(in the rows, 128 means zero)
The same turns and mirrors carry the whole set onto itself and the rows of a family onto each other. Which other rows belong to the same family as each row named below? List them in the order they appear above.
These 32 rows form 4 families of 8 rows each.
K_528: [109 149 109 130 158 107 145 122 180 157 126 121 128 116 116 122 137 100
 106 150 120 137 128  94 130]
K_988: [129 144 138 127  83 130 152 114 110  98 137 131 133 132 129 176 117 117
 149 139 121 117 122 143 149]
K_771: [129 144 134 135 157 109 133 130 156 137 152 129 115  85 100 145 117  87
 113 120 120 161 101  98 103]
K_289: [114 136 143 126  94 162 142 119 148 123 140 129 150 114 117 159 128 104
 158 159 119 157  92 105 130]
K_646: [121 137  96 137 126 135 110 112  96 140 125 134 115 152 128 105 130 151
 144 129 153 124 130 160 133]
K_634: [122 125 150 129 152 131 120  99 167 160 118 128 126 130 109 121 115  91
 111 120 152 152 115  64 137]
K_842: [110 147 116 168 147 133 127  88 140 133 115 123 121 148  85 101 111 113
 147 145 144 147  87 103 100]
K_435: [122 109 130 143 100 157 126 133  93 139 143 127 127 135 148 122 131 123
 134 131 150 145 139 157 136]
K_77: [134 162 103 122 159  84 129 118 168 132 125 143 139 123 119 124 116 133
 129 118 149 110 131 138 132]
K_872: [ 99 118 125 155 123 165 132 125 108 165 146 122 132 114 127 118 133 113
 120 164 152 167 121 118 134]
K_48: [135 140 119 161 136 117 134  96 106 104 110 132 114 165 103 109 104 117
 154 112 147 119 103 151 112]
K_568: [126 153 117 133 151 113 150  94 109 115 116 138 114 133  98 150 126 131
 157 124 105 101 106 147 146]
K_453: [ 99 149  94 150 151 142 111 104 112 164 127 132 120 130 106 103 130 140
 130 162 156 147 113 121 132]
K_53: [129 119 165 119 107 142 125 124 146 136 111 119 123 155 151 153 120  79
 105 116 144 155 133  87 134]
K_444: [138 147 133 124 178 103 110  97 139 139 102 146 123 149 109 128 100 116
 125 103 168 125 111 104 141]
K_350: [155 158 109 105 113  90 116 146 129  95 128 139 101 149 136 150 123  99
 130 118 120 133 113 128 111]
K_781: [120 153 121 116 134 129 131 109 120  92 114 147 118 143 141 112 141 158
 155 125 132  97 116 117 126]
K_713: [148 180 103 118 165  79 125 119 130 115 132 136 104 115 104 144 112 106
 121 125 133 144  97 115 112]
K_973: [130 120 148 166  97 138 148 122  97  96 128 125 123 157 133 139 104  92
 134 130 145 138 121 144 119]
K_161: [140 120 140 123 106 119 123 157 158 115 150 129 113 119 132 149 128  81
 126 112 107 151 119 110  99]
K_578: [127 159  95 123 168 116  87 117 120 154 137 124 105 136 103 141 103 110
 128 114 147 141  99 121 166]
K_673: [105 128 145 175 104 154 142 114 128 125 131 117 128 140 111 132 111  86
 126 160 143 166 103  98 105]
K_951: [124 137 137 116 134 133 157 158 155 137 122 120 139 128 161 149 141  82
 104 148 119 166 129 119 125]
K_364: [102 172 122 125 160 137 143  92 125 117 116 134 124 112 121 117 137 145
 134 159 139 130  98  81 126]
K_381: [150 150 130 109 134 108 138 152 140 113 123 139 149 135 162 152 118 114
 126 114 147 137 132 164 129]
K_681: [ 98 141 162 139 137 163 159 113 123 115 137 127 137  86 141 140 132 125
 124 147 134 146 114  91 122]
K_363: [115 120 160 129 114 156 146 129 118  93 136 138 131 118 157 136 136 136
 141 114 126 111 132 125 122]
K_295: [109 144 123 130 161 146 141 103 147 140 120 135 133 118  86 132 137 119
 165 144 104 141  77 108 130]
K_376: [141 147 103 109 119 123  88 136 110 132 134 116 103 157 136 152 107 105
 133 103 142 136 118 142 166]
K_984: [115 126 119 130 150 142  97 127 142 171 155 113 116 110 103 138 113  84
 125 122 136 164 100  96 160]
K_687: [129 115 129 117 103 148  98 146 131 147 151 108 115 136 136 150 118  77
 127 110 130 160 121 119 160]
K_843: [148 141 150 115 134 115 116 122 118 118  98 138 117 173 151 157 104 106
 116  99 161 129 130 126 141]

The rest of the family of K_781: K_771, K_350, K_713, K_161, K_364, K_681, K_363
The rest of the family of K_673: K_634, K_842, K_48, K_53, K_444, K_973, K_843
The rest of the family of K_381: K_528, K_988, K_289, K_77, K_568, K_951, K_295

